One turn sends every row of this set to another row. A few are shown first. Where does it send the rows asked after them?
Zet: [ -9  -1  18  -1   4 -13  16   2  14  -1  -4  -8  28 -20   2  -1  -5   1
  -6  -2 -28  12   5  14 -19   0  10 -12  12   4]
fifus: [-13  -9  24  -4   7  -7   6 -11  13  -5 -22  -8  23   3  14   1  -1   6
 -17   8 -11  14  18   1  -7  -3  -1  -2  16  17]
fifu: [-19  -8  -7   0 -19   9   7  26 -15  15  10   1  -7   5   2   6   4 -18
  11 -16  -3 -26  10  -4 -16  -3  15   2  14  -1]
sufo: [ -5   5  16  15   3  12  14 -13  11  -1 -13 -16 -10 -16   6   9   6  10
 -25   8 -27  15   1   6 -14  -4  -3  -5  -2   0]
zaz: [ 21   6 -12   6   1   8 -19 -16   2 -16  -3   7  -1 -13 -12  -7  -2   0
   1   4 -10  -6 -18  16  27  -5  27  12 -11   2]
Nifo: [ 13   7  -9 -13   3 -19  12   2   1  13  20  13  27 -19  -5 -13 -15 -14
  22  -4  -1  13   9  -3 -10  -1  -1  -8  -6 -11]
tudef: [  7  13  -4  -7   3 -24   8  25 -11  13  27   8  16 -13   5  -6   7   7
  12  -6  -2  -8  -5  18   0  10   2 -18  -1 -25]
vomo: [  5   1   5 -19  11  -7 -27 -14   2 -15  -7  20  11   9   8 -15  -5  -2
  -5  12   7   1   6  18  26  -3  18  -1   5  17]
fogo: [ 12  14  -1  -9   7  13 -15 -17  -7  -1  -9   9 -29  -2  11  -8   4   4
 -26  11   8  13   0  21  17 -12   7 -12 -10   2]
divu: [  8  12  -1   1   2   6   3   2 -21  16   3  -3 -29   5  17   6  21  19
 -16   9  11   2  -1   2  10  -1 -19  -4 -11 -21]
riza: [-21  -5  -6   1 -18  16   5  23 -16  16   9   3 -24  11  10  10  10 -14
   0 -11  -4 -21  12  -4 -15  -4   8  -1   9  -2]
Muzes: [  4   0   1 -22  11 -12  -2 -14  -1   6   3  18  14  14  17  -7  -9  -6
   2  14  16  17  29 -18   3  -2 -20  -1  -1   8]
Bok: [ 22 -10  -5   3  -4  -6  10   5 -25  23 -11 -16  17   0  -8  -5   7  20
   6  -9  31  -7   3  -3  15  -9  -1   9   2 -12]
zuki: [  2  -3   8 -16  13 -22 -12   8 -10   1   5  14  20  24  22  -2  11  12
   4  10  15  -8  13  -3  20  11 -10   3  10   0]
tivap: [-23 -10  -2  -5 -14  12   0  20 -14  10   5   8 -16  21  14  10   9 -16
   3  -6  -1 -22  16  -8 -11  -1   7   5  16   7]
dizi: [ -6   0  13  17   6   0   4  -9  20 -17  -4  -7  14 -15   0   9   3   3
  -7   8 -42   4  -8   4  -5   7   8   7   4   5]
repep: [  2 -12  16  14   0   8  16 -15   7   4 -30 -26  15 -12  -6   3  -2  11
 -16   0  -8  11   7  -2  -7 -12   5   7   7  10]
tifu: [ 16   8 -15   5   7  -3  -5 -16   9 -13  22  19   6  -7   2   4  -1 -12
  17  12 -22   1  -5 -19  10  10  -9  17 -18  -5]
vazu: [  9  18  -4 -14   5  -8  -6   3   0   1  11  15  -1 -22   0 -19  -6  -4
  -5   0  -3  10  -4  37   5  -8  22 -25  -4  -5]
Ribut: [ 25  -7 -15   3  -2   6   9 -22  -7  15 -11  -6  12  -5 -13  -4 -10   0
  11   1  18  10  13 -25   8 -14  -8  18 -11  -1]
Dokur: [ 21  -2  -6  -6  -3   2  -4 -10 -10   9 -18  -7   9 -13 -14 -20 -10   3
  -4  -7  23   5   1  21  15 -22  27  -4  -1   3]
soti: [ 17   3  -9  16   3  -3  -7   2  -9  -8  15   5   2  -1  -3   9  17  12
  14   5 -14 -20 -19  -6  24  12  -1  22 -12 -18]
nog: [-13 -13  -8   5 -21  15   4  18 -16  14   1  -2  -9  11   0   9   4 -13
  10 -14   0 -29   9 -11 -10  -4  16  14  12   4]
tatan: [-19 -12  -7   4 -16  14  -4  18 -11   3   8   6 -12  16   6  12   9 -14
  10  -9 -10 -28   7 -11  -6   2  11  14  12   6]
gesu: [ 16  17 -12  -1   2  11  12 -15  -3  15  13   5 -25 -14   6   1   0  -3
  -7   9  -2  20   5 -10  -7  -7 -22  -6 -22 -17]

gesu moves to Nifo
tudef moves to Bok
fogo moves to vazu
And these:
tivap moves to riza
fifus moves to sufo

One turn sends every row of this set to another row. A few are shown first. Where does it send the rows asked after them?
dasos: [ 30 -14   2  14 -19   7 -12 -11  -5  -8   5  11 -18  -8 -29  -9   5  12
  -4  35  34   1  27 -11  43   9  -3   2 -33  21   8  11   4 -25]
rilub: [ 22  -5   3   7 -29   4 -24 -17  -9  -9  -4   0 -22 -13 -24 -10   7   2
  -9  41  29 -10  19  -9  33  13  -7   2 -29  26  27  14  -1 -22]
dep: [ 17  -9  -6  17 -22 -11  -8 -11  -2  -7   8  -5  -5  -2  -3   8  14   9
  -5  29  40   4  10 -19  21  -7   4  11 -20  25   9 -15   8 -16]
mak: [ 12   2 -12  10 -18  39  13 -14 -15  -1 -17 -17  22 -31 -16 -10  11  -5
  10  -6  19 -13  13  15  -7  -2  -4  -8   3  24  -1  48 -17 -12]
tazu: [-14  -7   7   9 -17  34  15   0  -2 -15  -2 -28  28  -8 -22 -22  -4  13
 -10  10  43 -40  18 -26  26  -2  23  -8  -8   6 -10  20  -5 -17]
Pekel: [-15 -14  10  15 -18  32  17  -1  -2 -14   0 -23  33 -10 -27 -20  -7   8
 -12  14  46 -39  18 -19  27  -3  24  -5  -8   6  -5  30 -10 -15]
gor: [  9   4  -9  18 -26 -15 -20  -6  -4  -8   1 -21  13 -27   2  12   6  12
  -6  24  35  -4  13  14   1 -10 -12  16  -6  17  10  -1  -6   8]
rebab: [ 18   2 -15   8 -10  43  18  -9 -13  -1 -13 -13  19 -26 -15 -11  12   5
  15 -14  20  -6  18   6  -4  -4  -3 -10   0  21 -16  38  -8 -15]
Bar: [  6   6  -8   8 -13  40  20 -12  -9  -4 -13 -17  26 -23 -14 -15   9   6
  17 -16  25  -8  18   5  -4   3  -9  -8   0   9 -17  35 -10 -14]
sadi: [  1  11  -8   6 -20  38  14 -15 -10  -4 -18 -23  24 -25 -11 -16   9  -1
  15 -14  22 -13  13   7  -9   4 -11  -9   4  11  -8  36 -15 -13]
dilim: [ 17  -5 -12  13 -11  40  19 -10 -14  -1 -11  -9  23 -28 -19  -9   9  -1
  13  -9  23  -6  17  14  -2  -4  -2  -5   0  22 -10  49 -13 -14]
diri: [-18  -9   9  11 -23  30  11  -5  -3 -16  -5 -29  31 -12 -26 -21  -7   2
 -15  18  45 -45  13 -16  22  -1  22  -5  -5  10   4  32 -11 -14]
tud: [  5  -1  -6  14 -14  39  23 -11  -9  -5 -12 -13  31 -25 -18 -13   6   1
  17 -12  28  -5  19  13  -3   1  -8  -5  -1   8 -14  46 -14 -13]
bolod: [-18   2   4  -3  -3  23 -15  -6  -9 -15  -1 -23  30  -3 -47  -3  -5  14
  -2  19  51 -37  20  17  14 -23 -10   2  -9   8  12  16   3  14]
gat: [ 13   8 -16   4 -16  41  12 -12 -15  -1 -17 -20  17 -28 -12 -11  12   0
  13 -12  16 -12  14   7  -8  -1  -5 -10   5  23  -7  37 -12 -13]
leg: [  2  -4  -2  11 -15  24  -6 -12 -15 -11 -19  18  -5 -10 -41 -21 -14   2
   4  22  34 -24  23  -1  37  12 -18  11 -38  14  19  29  15 -32]
sebin: [  1   5  -5   4 -14  25 -10 -12 -16 -11 -21  12 -11  -8 -36 -25 -12   8
   5  15  30 -27  22  -9  33  12 -20   7 -36  15  15  16  20 -32]
lidib: [ 12  -6  -5  27 -22 -15 -14  -4  -2  -7   6 -12  21 -28  -5  16   3  10
  -6  27  41   3  17  21   5 -12  -8  20  -9  16   8  11 -10   8]
nup: [ 28  -4   0   6 -22   7 -20 -13  -6  -8   0   1 -25  -9 -21 -12   9  12
  -4  34  28  -6  22 -17  36  12  -6  -1 -30  22  12   2   7 -23]
saz: [ 15 -17   0  26 -29 -15  -9 -15  -4  -8   5   0   4  -9 -11  11   9  -3
  -9  40  44   2   8  -2  21  -7   5  16 -18  27  23   6  -2 -14]
Vorot: [  2   3  -4  13 -20  36  16 -16 -11  -5 -16 -18  30 -28 -16 -14   5  -5
  14  -8  26 -12  15  14  -8   3  -9  -6   3  12  -4  47 -18 -12]
sidi: [-18  -2   8   6 -22  31   9  -3  -4 -16  -5 -33  26 -10 -21 -23  -4   7
 -12  13  41 -47  14 -24  22  -1  21  -9  -5   9   0  20  -8 -15]
Rar: [-15  -2   4   1   1  25 -11  -3  -9 -15   4 -17  33  -1 -50  -1  -6  17
   0  17  54 -31  25  16  17 -25  -8   3 -11   6   3  16   6  13]
Vabu: [ 17  -7  -6  27 -15 -12  -8   2  -1  -7  10  -9  18 -23  -4  15   3  21
  -2  20  44   9  21  15  11 -14  -8  18 -12  13  -7   2  -3   7]
disib: [ 14   4 -11  18 -18 -12 -15  -1  -1  -7   7 -17  12 -24   4  13   8  23
  -2  17  36   3  19   7   6 -12 -11  14  -9  13  -5 -10   0   6]
vakad: [-13   3   3  -4   4  26 -10  -2  -8 -15   4 -20  27   1 -45  -2  -3  22
   1  13  50 -31  24   9  17 -24 -10   0 -11   6  -1   9   9  12]
dase: [ -1   3  -4   7 -17  22 -12 -14 -16 -10 -23  12  -8 -10 -38 -23 -13   2
   2  20  31 -28  20  -4  32  13 -19   8 -35  16  23  24  15 -32]
vosu: [ 26 -16   6  16 -25   3 -16 -15  -7  -8   1   9 -16 -13 -31  -8   4   1
  -7  43  34  -3  22  -3  39  11  -4   6 -32  23  21  22  -2 -22]
suma: [ 19 -19  -2  26 -20 -12  -2  -9  -1  -8  11   4   3  -4 -10  11  10   7
  -5  32  44  10  13  -9  26 -10   7  15 -22  23   9  -1   5 -16]
litup: [ 12  -6  -5  17 -30 -15 -15 -18  -4  -8   2  -9  -4  -8  -4   8  12   0
  -9  36  38  -3   5 -12  16  -6   3  12 -16  29  24  -7   2 -15]
Nadeg: [  3  -1  -4   9 -10  25  -5  -9 -15 -12 -17  17  -7  -8 -39 -22 -13   9
   6  15  33 -22  25  -8  37  10 -18   9 -39  13  12  22  20 -32]
vebup: [-18   8   2  -8  -2  24 -16  -6  -9 -14  -1 -25  26  -2 -44  -3  -2  18
   0  14  48 -37  22   8  13 -22 -12  -1  -9   9   8   8   6  13]

dep moves to litup
mak moves to dilim
sadi moves to Vorot
And these:
Pekel moves to tazu
vebup moves to bolod
dase moves to leg
lidib moves to Vabu
dasos moves to nup

